(in the rows, 128 means zero)
The rows below fall into families. The same turns and mirrors carry the whole set onto itself and the rows of a family onto each other. For each named row, which other rows are in its family? Write them in the order they are listed.
These 35 rows form 7 families of 5 rows each.
pemur: [ 97 149 120 115 133 146 136  94 112 114 123 146]
Kego: [151 137 122  94 139 120 157 142 143 105 110 153]
nes: [147  86 121 121 115 134 138 136 110 158 127 103]
Rara: [136 145 124 112 122 116 147 135 173 111 102 148]
Dufi: [122 113 114 119 135 136  99 104 115 169 110 145]
sigez: [ 88 132 110 114 136 144 140  99 112 111 127 147]
tal: [ 95 139 143 120 141 153 151 108 124 119 131 149]
zizol: [158 120 103 135  85 112 140 149 122 109 135 137]
nuned: [159  99 115 151 103 156 131 119 125 149 119 111]
bag: [158 111 109 107  86 138 142 145 143 116 144 161]
fuvuk: [163  93 120 140 123 147 130 131 113 159 118 115]
nezaf: [166 125 114 109  78 142 136 143 139 122 140 151]
pibo: [147 147 120  86 123 116 151 130 157 106 125 137]
zor: [163  93 118 146 139 155 141 123 137 152 117 123]
Rozi: [119 115  97 122 154 133  98 116 120 146 142 129]
luf: [154 111 119 122  87 139 144 132 136 126 171 147]
pesod: [154  85 107 154 106 153 141 124 128 139 119 117]
Dag: [121 119 102 136 137 119 106 117 108 153 111 168]
rifek: [137  99 115 141 113 158 133 142 134 154 114  99]
kabam: [137 145 130  94 111 116 156 110 160 110 108 138]
gel: [146  90 126 141 100 153 150 132 130 161 123 115]
Mivub: [ 87 137 130 133 130 134 146  94 118 127 128 153]
Kat: [116 114  97 129 141 144  99 122 132 167 120 144]
Kere: [117  95 105 120 135 130 105 111 117 165 109 148]
metun: [147 130 103 128  75 129 139 148 148 118 142 153]
suv: [117 122 103 130 145 128  98 112 103 153 119 139]
buka: [111 130 141 125 147 117 149  92 118 115 138 148]
puse: [104 116 116 129 131 125  94 114 133 164 131 145]
viboz: [132 137 104  85 115 107 145 129 165 120 121 125]
fiv: [173 119 118 130  85 127 141 141 134 119 150 141]
zofos: [ 95 137 120 112 127 134 164 112 101 115 113 133]
Gomo: [100 145 133 108 138 123 149  97 110 116 126 136]
tafam: [144 120 125 127  72 133 141 156 128 127 136 154]
vudus: [126 143 125  91 127 129 164 130 162 120 103 147]
motof: [127 129 122  94 119 112 161 109 165 106 112 140]

Same family as Kere: sigez, bag, pesod, motof
Same family as pemur: Dufi, nuned, nezaf, kabam
Same family as rifek: Rara, tal, puse, tafam
Same family as Kego: nes, zizol, Rozi, buka
Same family as Gomo: fuvuk, pibo, suv, fiv

The rows below fall into families. The same turns and mirrors carry the whole set onto itself and the rows of a family onto each other. For each named row, which other rows are in its family? Write them in the order they are listed.
These 32 rows form 4 families of 8 rows each.
sug: [ 97 154 126 124 129 129 151 130 136 116 123 101]
siv: [105 150 125 121 118 135 154 122 135 135 118 114]
kud: [158 143 175 110 143  93 140 147 116 130 169 141]
Reto: [111 121 173 142 114 135 138 144 146  98 172 135]
tazed: [109 118 102 145 131 136 143 119 140 103 124 123]
bobos: [111 120  99 138 109 132 126 120 128  97 128 128]
Femet: [167 104 148 128 123  94 134 140 111 112 171 161]
vezi: [129 141 151 153 103 100 145 108 156 119 169 128]
sona: [153 137 179 113 145  91 157 152 120 128 166 136]
vula: [121 131 175 148 102 117 136 143 150  90 156 131]
lik: [142 127 101 103 151 104 148 129  98 136 137 132]
Pomun: [141 138 105 105 136  88 137 122  91 126 136 144]
Kesu: [135 116 124 100 150 122 140 163  92 108 123 138]
vefi: [124 145 150 148 109  91 145 125 151 113 181 111]
tima: [135 116 125  96 153 125 144 148  99 115 119 146]
kinu: [154 139 174 107 122  87 141 152 107 123 168 141]
soki: [114 128 161 162 105  93 147 119 144 107 168 121]
buna: [100 137 129 141 124 135 150 119 124 120 114 106]
Nukuz: [118 114 173 148 108 129 139 144 149 100 164 122]
biz: [147 139 176 108 146 103 139 146 105 130 174 139]
Negil: [124 118 172 146 117 133 147 150 157 102 158 120]
pimu: [159 105 152 129 134  88 131 149 111  93 175 149]
gogok: [117 117 100 143 106 119 144 124 143  97 122 124]
voga: [153 136 106 111 138  88 146 126 103 130 120 129]
Luman: [106 114 103 143 108 129 144 125 131  98 122 123]
gumi: [165 121 146 110 127  87 134 151 124 107 181 157]
vepi: [146 143 103 103 145  93 146 126  98 127 129 141]
fimu: [127 139 152 157  98  97 140 121 148 112 176 119]
bokel: [170 113 153 126 126  86 130 142 113 100 173 152]
Perog: [151 129 114  92 147 130 140 152 103 120 127 142]
meda: [ 93 144 124 126 125 137 154 128 135 127 120 111]
benu: [140 113 129 103 143 131 139 148  97 114 112 152]

Same family as gogok: siv, Pomun, vefi, biz, Negil, pimu, benu
Same family as vezi: sug, Reto, bobos, Femet, sona, Kesu, voga
Same family as tazed: vula, lik, kinu, soki, buna, gumi, Perog

The rows below fall into families. The same turns and mirrors carry the whole set onto itself and the rows of a family onto each other. For each named row, which other rows are in its family? Write them in the order they are listed.
These 16 rows form 4 families of 4 rows each.
duv: [127 134 158 119 166 131 145 152 148  89 127 136 132 140]
tupag: [126 149 162 173 162 140 126 145 142 128  62 157 145 141]
gibu: [124 141 162 158 174 146 122 150 126 140  74 176 136 140]
rapu: [163 127 109 150 188 142 154 108 157  75 133 164  99 144]
Suzo: [119 132 162 121 180 130 138 148 176  98 108 140 131 153]
fuvi: [166 131 120 152 192 132 163 111 174  68 120 168 100 133]
timi: [144 152 121 194 183 119 140  98 132 127  97 187 115 116]
Poban: [135 140 163 128 172 137 153 153 181  81 100 141 134 148]
Bive: [149 120 120 145 199 119 146 103 173  79 126 162  95 135]
pogu: [145 142 113 148 189 123 160 104 162  91 148 166 107 137]
bavo: [153 150 113 193 183 148 140 105 132 128  91 194 115 137]
Viv: [126 144 166 166 160 125 126 146 119 125  77 156 139 120]
sati: [135 125 157 131 167 135 140 148 167  75 103 126 128 147]
sabo: [167 145 122 189 186 146 149 114 130 113  85 201 108 123]
resiv: [136 153 165 166 166 152 138 156 137 127  65 175 143 138]
zom: [155 130 120 182 194 136 132 105 123 121  92 197 100 122]

Same family as Suzo: gibu, Bive, zom
Same family as rapu: tupag, bavo, sati
Same family as Viv: duv, timi, pogu

The rows below fall into families. The same turns and mirrors carry the whole set onto itself and the rows of a family onto each other. For each named row, which other rows are in its family? Write them in the order they are listed.
These 40 rows form 5 families of 8 rows each.
kal: [ 81 172 156 162 151 162 109 125 102 139 144 112 133 131]
peguv: [114 143 121 132 169 148 118 121 120 149 161 148  91 125]
zuper: [136 110 140  99 139 120 139 106 163 129 142 115 113 125]
Ver: [136 108 150  96 140 118 143 113 158 131 151 119 112 123]
zif: [ 89 174 167 168 145 168 120 128 107 143 145 116 132 129]
zeso: [119 140 146  95 159 158 145 101 105 139 141 125 151 102]
Nud: [134 121 165 150 151 149 103  99 123  91 158 113 121 122]
peme: [106 137 191 132 121 135 132 105 141 124 123  87 156 120]
rugi: [107 140 196 136 116 135 146 113 140 130 127  88 151 129]
gaki: [ 84 150 145 109 128 131 142 130 149 184 133 111 129 127]
Zusu: [136 108 156  97 141 120 134 113 164 129 151 114 108 118]
dor: [116 140 145 104 159 164 151  99 103 143 138 118 153 105]
kazi: [109 145 120 128 173 150 120 130 126 137 158 146  90 123]
zume: [138 131 165 149 157 151 112  99 119  93 154 103 115 118]
lefo: [ 85 174 160 167 147 167 110 121 109 145 138 115 136 129]
lolug: [100 139 169 163 128 123 103 131 160 139 150 107  98 148]
vatuz: [137 107 156  97 136 120 139 108 163 138 146 119 115 119]
zomi: [114 145 114 127 166 154 114 119 129 142 161 144  94 124]
Fofu: [103 140 193 137 111 133 135 113 141 130 129  88 155 119]
vifot: [119 144 152 105 165 162 155 100 104 141 130 123 148 112]
vosu: [116 140 188 137 110 139 139 104 144 134 129  86 155 129]
teg: [123 141 153 100 157 163 141 101  98 140 136 116 151 106]
dapa: [106 142 164 159 126 121 104 133 166 133 150 113  94 146]
Nefuv: [ 86 150 144 113 130 138 144 136 146 185 131 117 123 131]
babo: [116 141 149 101 160 167 149 106 100 135 128 115 144 103]
Fep: [ 81 175 159 163 146 167 115 129 111 134 142 121 136 135]
vepo: [133 128 169 149 159 150 104 103 117  94 158 121 120 122]
gem: [ 94 137 160 159 130 119 106 132 168 135 154 118  97 145]
kel: [ 84 158 149 110 136 133 145 132 144 186 133 120 128 128]
Vivi: [104 141 155 160 118 127 106 134 166 131 158 110  97 140]
vuf: [ 88 158 141 112 133 131 147 128 144 181 124 122 124 136]
Vimir: [107 140 189 131 115 138 136 112 147 127 127  83 156 125]
Zudem: [105 141 160 161 123 121 111 127 168 136 159 117  99 150]
vob: [ 81 171 157 161 146 162 113 117 101 148 139 117 140 132]
lav: [110 142 123 126 167 147 115 126 124 154 169 145  92 130]
saku: [136 132 166 150 156 147 108  96 122  90 157 114 124 120]
pob: [140 109 149 101 137 121 145 103 157 138 146 111 107 117]
lem: [ 84 153 143 115 126 138 149 134 150 180 132 129 130 134]
Pofe: [134 127 168 151 151 157 113 103 123  91 164 109 119 116]
mobu: [115 140 120 122 176 149 113 119 126 148 160 144  93 130]

Same family as Nefuv: peguv, Ver, dor, lefo, dapa, Vimir, saku
Same family as Nud: kal, vatuz, Fofu, teg, gem, kel, mobu
Same family as lem: zuper, zif, kazi, zume, vifot, vosu, Vivi

The rows below fall into families. The same turns and mirrors carry the whole set onto itself and the rows of a family onto each other. For each named row, which other rows are in its family? Write them in the order they are listed.
These 40 rows form 5 families of 8 rows each.
Div: [125 144 105 131 125 109 135 108 111 109 141 122 142 198 124  90 111 128
 111 150 183 124 127 102 109 157]
kap: [127 126 108 154 119 106 140 117  88 142 134 179 159 189 100  99 169 149
 155 208 151 161 130 145 117 164]
mudam: [121 148 157 177 132 131 143 139 143 136  89 166 127 209 159  99 139 132
 131 179 158 139 121 109 121 182]
pelod: [108 146 126 169  99 120 153 143 115 135  90 180 115 199 158 121 149 105
 141 169 174 136 125  84 119 171]
Gabel: [128 140  98 153 101 118 140 110 100 131 113 158 154 188 117  86 164 167
 149 192 146 172 124 130 128 139]
puzu: [118 124  73 144 126 108 106 140 150 147 114 160 115 238 136 122 147 153
 157 165 178 134 135 135 135 179]
Bik: [124 134  97 164 110 110 147 134 114 117 120 182 168 195 120 106 174 151
 169 211 170 158 119 135 113 132]
dema: [158 126 105 176 124  96 154 147 155 177  74 174 153 172 134 131 152 128
 171 176 195 143 164 136 123 165]
zaf: [148 143  78 121 153  89 112 107 132 136 116 148 172 183 105 143 153 135
 134 157 175 116 158 160 114 165]
neri: [149 120  61 137 119  85 119 113 104 131 131 156 162 162 107 142 144 133
 156 161 199 135 168 144 110 143]
zile: [151 144 148 173 121 108 153 114  97 118 107 164 176 135 130 120 135 112
 129 173 182 142 154 119  95 147]
damop: [122 155  89 166 100 139 151 123 102 144 108 161 154 200 113 106 152 138
 160 225 164 145 154 142 118 153]
Lum: [172 108 109 149 130  92 132 141 146 163  89 190 139 182 152 135 158 118
 178 187 183 142 141 144 135 149]
soga: [141 167 149 163 135 104 137 123 122 119 103 150 169 136 129 106 141  99
 152 163 162 143 168 123 103 156]
Sola: [119  96  79 148 128 123 146 126 138 149 110 167 116 223 149 124 116 164
 148 155 185 142 140 150 110 158]
rozuv: [149 118 138 155 123  82 124 135 121 180  74 190 139 175 122 145 127 140
 165 195 187 137 154 127 122 162]
boz: [144 129  76 120 162 102 116 104 132 156 134 158 149 180  99 125 148 149
 132 169 189 146 170 147 124 147]
supez: [144 127 103 172 142 102 135 138 131 173  78 188 138 156 144 140 167 136
 176 194 160 148 148 142 133 157]
sep: [145 156 146 182 126  87 135 129 127 140 115 152 181 136 139 125 136 113
 125 176 155 148 149 140 115 146]
gitas: [142 130 110 150 168  93 130 136 144 149 105 153 127 165 152 143 114  97
 139 152 197  99 150 114 114 175]
sile: [123 110  70 128 128 125 129 120 121 130 105 164 103 227 128 113 148 152
 159 167 197 124 135 111 120 176]
muna: [145 135 122 151 139 105 113 119 131 147 100 141 123 177 146 136 109 113
 116 127 189 118 171 120 118 195]
let: [140 141 108 156 135 106 125 133 160 127  86 137 125 174 169 139 114 116
 129 135 200 111 155 106 117 158]
tesoz: [121 150  81 160 128 132 136 117 125  87 145 131 150 195 144  96 156 125
 121 144 169 138 134 126 109 164]
Likos: [126 141 131 183 106 109 152 142 111 124  84 154 131 173 170 104 129 117
 155 175 155 125 105  98 118 166]
Zogib: [126  93  80 134 138 119 120 145 122 152  99 147 110 228 155 116 146 144
 144 178 173 141 129 110 123 169]
tofav: [146 113 130 149 152  77 110 129 144 122 113 160 136 169 154 135 129 126
 127 115 194 129 134 111 114 171]
pegab: [111 143 114 141 125 120 105 106  89  89 147 148 137 201 131 111 131 136
 115 162 163 133 125 119 108 162]
setuz: [160 122  92 148 150  94 106 109 130 130 130 143 175 173 109 122 134 160
 145 169 186 140 165 171 111 156]
fakom: [145 145 115 165 116 121 158 130  98 130 119 171 156 200 103 112 157 160
 158 209 144 156 142 134 122 132]
kapi: [129 103  66 150 122 111 127 127 121 153 115 169 119 231 137 130 139 165
 136 175 192 132 115 128 130 164]
tef: [143 178 128 169 130  92 147 101 121 128 119 164 172 127 114 115 131 121
 144 165 171 130 147 135 119 145]
kurop: [122 156  94 156 112 126 130 107 111 106 145 140 125 195 131  98 129 126
 115 157 164 134 124 113  77 158]
Nofep: [125 126  99 146 141  96 104 121 145 141 101 147 132 166 164 125 124 104
 129 129 209 119 141 116 113 189]
bebot: [119 129 148 179 110 134 157 136 131 147  92 158 124 192 161 119 149 123
 161 161 170 140 103 100 119 164]
fenuf: [151 172 139 167 122  92 115 126 109 117 110 155 173 147 118 118 168 100
 137 183 172 132 147 104 122 167]
pesok: [120 123 138 190 101 124 154 142 115 134 105 169 111 180 163  94 130 129
 150 186 176 155 126  91 123 158]
fikeb: [151 142  66 132 147  82 105 116 111 124 126 161 164 175 107 119 131 142
 128 177 184 135 179 151 116 157]
lani: [148 114 120 157 144  88 131 145 134 166  74 178 163 171 137 140 150 138
 173 181 190 140 158 137 157 163]
zasis: [ 96 158 106 161 125 120 134 109 103 107 131 127 145 181 116 103 125 148
 105 156 168 128 144 107 100 172]

Same family as pegab: pelod, puzu, Bik, dema, zile, muna, setuz
Same family as Sola: mudam, neri, damop, rozuv, tesoz, tofav, fenuf
Same family as kap: zaf, Lum, sep, sile, let, pesok, zasis
Same family as Gabel: Div, boz, supez, gitas, Likos, Zogib, tef

The rows below fall into families. The same turns and mirrors carry the whole set onto itself and the rows of a family onto each other. For each named row, which other rows are in its family? Write them in the order they are listed.
These 30 rows form 5 families of 6 rows each.
Samam: [155 164 131 155 105  97 140 135 131]
zitu: [157 159 125 167 121 101 119 123 133]
Rad: [119 117 158 149 145 133 145 154 110]
Luget: [116 117 173 143 137 131 134 150 134]
tusos: [118 135 115 106 104 116 128 110 158]
Porim: [105 137 170 143 139 129 142 150 128]
Zusa: [165 127 116 143 121 124 124 138  96]
reka: [118 108 168 161 128 118 116 135 140]
gogaz: [160 129 110 143 134 130 146 119  94]
seto: [161 161 125 153 116  92 127 123 123]
tor: [167 129 122 141 120 124 142 127  91]
Geg: [169 128 116 155 120 111 138 130  99]
mulid: [159 121 114 131 122 114 140 139  91]
nezo: [120 127 109 102 113 104 120 121 147]
Nusav: [112 132 114 100 120 120 140 113 155]
Mus: [106 120 119 114 121 128 168 100 124]
kigi: [104 122 122 121 130 143 169 108 129]
Gekek: [117 117 166 160 125 109 113 109 146]
geb: [106 124 111 128 120 126 158  87 128]
zefe: [106 117 149 155 128 107 106 132 153]
zufep: [156 172 122 150 120 106 141 127 120]
sufu: [108 112 159 172 128 111 116 121 130]
rav: [121 130 174 145 128 134 156 147 122]
gamoz: [111 124 110 102 110 128 124 121 149]
pes: [164 153 116 159 117  97 143 124 117]
dez: [120 143 104 118 107 115 130 118 161]
Rim: [113 116 127 119 132 129 157  85 123]
zize: [109 116 163 160 120 102 112 130 143]
kune: [115 120 173 141 143 128 143 145 115]
degev: [110 130 113 111 127 122 163  97 139]

Same family as nezo: Samam, mulid, Gekek, rav, Rim
Same family as reka: Luget, Geg, Nusav, pes, degev
Same family as Zusa: Porim, geb, zufep, sufu, gamoz
Same family as kune: tusos, seto, tor, Mus, zize

